In the rows, zero is written as 128.
One turn moves each row of this set onto another row. After a few examples, where does it send each row asked below?
vefef: [157 144 137 152 112 129 108 168  97 156 105 132 135 132 157  87 151 160
 113 100]
Bubin: [137 183 134 145 154 163 110 142 131 118 148 141 167 126 157 124 174 144
 105 110]
sizu: [123 158 116 129 125 147 123 137 181 102 133  92  89 132 143 111 137 166
 123  92]
Difo: [133 181 152 147 128 185 134 126 124 105 149 138 171 144 140 117 167 144
 112 120]
Gaz: [141 137 150 147 109 124  97 153 101 175 108 132 136 131 155  82 151 144
 119 117]
gorav: [108 115 149  92 139 151 109 133 146 143 103 108 144 146 131  83 166 121
 160 138]
bov: [139 139 156 131 119 124  85 140  99 165 105 126 136 129 168 116 156 152
 131 131]
magun: [119 154 110 126 140 137 125 139 175  94 131 101  88 138 135 114 136 159
 119  88]
Kebez: [138 147 161 140  95 141 103 151 108 157 109 125 119 130 135  81 134 153
 109  92]
lota: [119 141 105 131 138 140 124 146 162  86 123  86  90 132 136 127 135 162
 133 100]
kubop: [133 137  98 174 142 120 162 113 139  90 129 113 114 132 126 124 152 136
 143  91]
pugo: [135 151 143 136 119 128  91 152  93 154  98 132 136 112 157 131 154 164
 149 124]
Gadan: [147 102 148 128 136 149 156 133 146 144  99 102 143 142 169  77 146 116
 129 143]
Mapos: [105 104 140 117 145 163 121 131 151 146 125  95 140 151 128  95 173 112
 167 137]
pudit: [161 124 142 135 110 127  84 135 112 153  98 121 132 133 158 134 150 167
 118 121]
Sepa: [114 153 146 178 141 178 141 137 147 130 127 169 141 129 124 121 170 153
 107 129]
Zumuf: [110 155 127 189 149 159 130 137 126 141 136 165 157 118 143 119 173 136
 121 109]
fet: [154 100 139 122 151 158 149 141 161 141 123  92 137 148 155  87 157 109
 122 146]
Gog: [104 170 119 177 149 155 136 142 129 118 137 162 150 120 133 128 173 159
 113 117]
Zini: [145  96 153 124 144 164 146 134 153 130 103  87 127 144 159  92 151 112
 123 146]
Lekug: [143 135 144 136 112 142  97 133  91 170  94 116 151 112 149 135 153 134
 131 118]
tude: [143 160 125 164 137 166 142 126 124 108 143 127 186 129 136 123 179 146
  98 107]
Tuzu: [108 124 147 102 128 165 129 121 145 141 121  93 144 152 131  91 180 132
 176 127]
perev: [112 124 147 105 129 157 125 131 148 139 121  92 142 148 129  86 173 120
 176 143]
Rim: [108 152 127 169 145 166 123 138 149 128 130 145 163 110 112 133 187 159
 106 117]
Ror: [135 121  92 151 129 124 154 126 127  88 133 115  97 135 118 108 133 131
 147  93]
pepo: [128 130 102 153 129 128 160 106 130  94 135 121  98 133 129 120 132 127
 152  90]
Zema: [138 127 105 150 123 128 154  99 129  97 136 132  94 135 128 115 141 132
 156  94]
vuvas: [140 129 135 150  86 126  89 147 108 167 110 122 141 129 133  98 144 146
 124  98]
Fop: [154  99 144 133 145 152 159 140 163 144 107 103 128 152 158  80 165 126
 130 149]
mav: [125 151  95 158 135 132 154 112 131  94 136 123 110 127 109 115 124 129
 153 102]
nukeb: [127 187 122 159 144 158 137 144 124 104 148 142 164 128 144 122 170 154
 100 110]
bidif: [145 134 169 133 115 134 103 121  89 147  96 134 112 125 153 132 143 163
 130 119]
Kefol: [141 182 113 157 130 168 106 146 129  98 137 138 164 125 121 128 173 145
 109 113]
defa: [138 135 100 151 128 143 160 127 133  86 131 112 101 143 112 114 119 120
 140 103]
Pitur: [125 166 103 138 146 129 125 146 176  89 132  96 113 125 119 125 151 154
 125  94]
reti: [128 159 109 146 158 146 127 134 169  87 122 103  97 149 138 117 134 168
 121  99]
zapom: [159 104 143 126 138 156 166 139 167 149 112 115 127 137 153  85 163 129
 122 147]
nagi: [127 150 114 202 133 169 127 140 130 115 115 149 152 125 134 133 172 153
 112 111]
maza: [153  96 141 122 137 134 136 147 166 153  99 110 137 154 159  89 166 120
 122 135]
koso: [114 140 111 136 144 155 127 142 160  87 117  98  85 152 122 128 134 158
 132 101]
gizi: [114 113 141 109 116 138 117 132 144 153 111  92 155 148 143 104 170 107
 171 133]
Nugi: [109 106 150 108 138 162 120 129 142 133 110 100 129 145 118  81 166 102
 158 134]
vikuz: [152 130 143 136 121 146  91 152 110 173  90 124 140 135 141  93 160 145
  98  94]

Fop goes to magun
vuvas goes to tude
Tuzu goes to Zema
Where do these go?
nukeb goes to bov
reti goes to gorav
bidif goes to Sepa
koso goes to Nugi
maza goes to Pitur
Bubin goes to pugo
nagi goes to vikuz
lota goes to Mapos

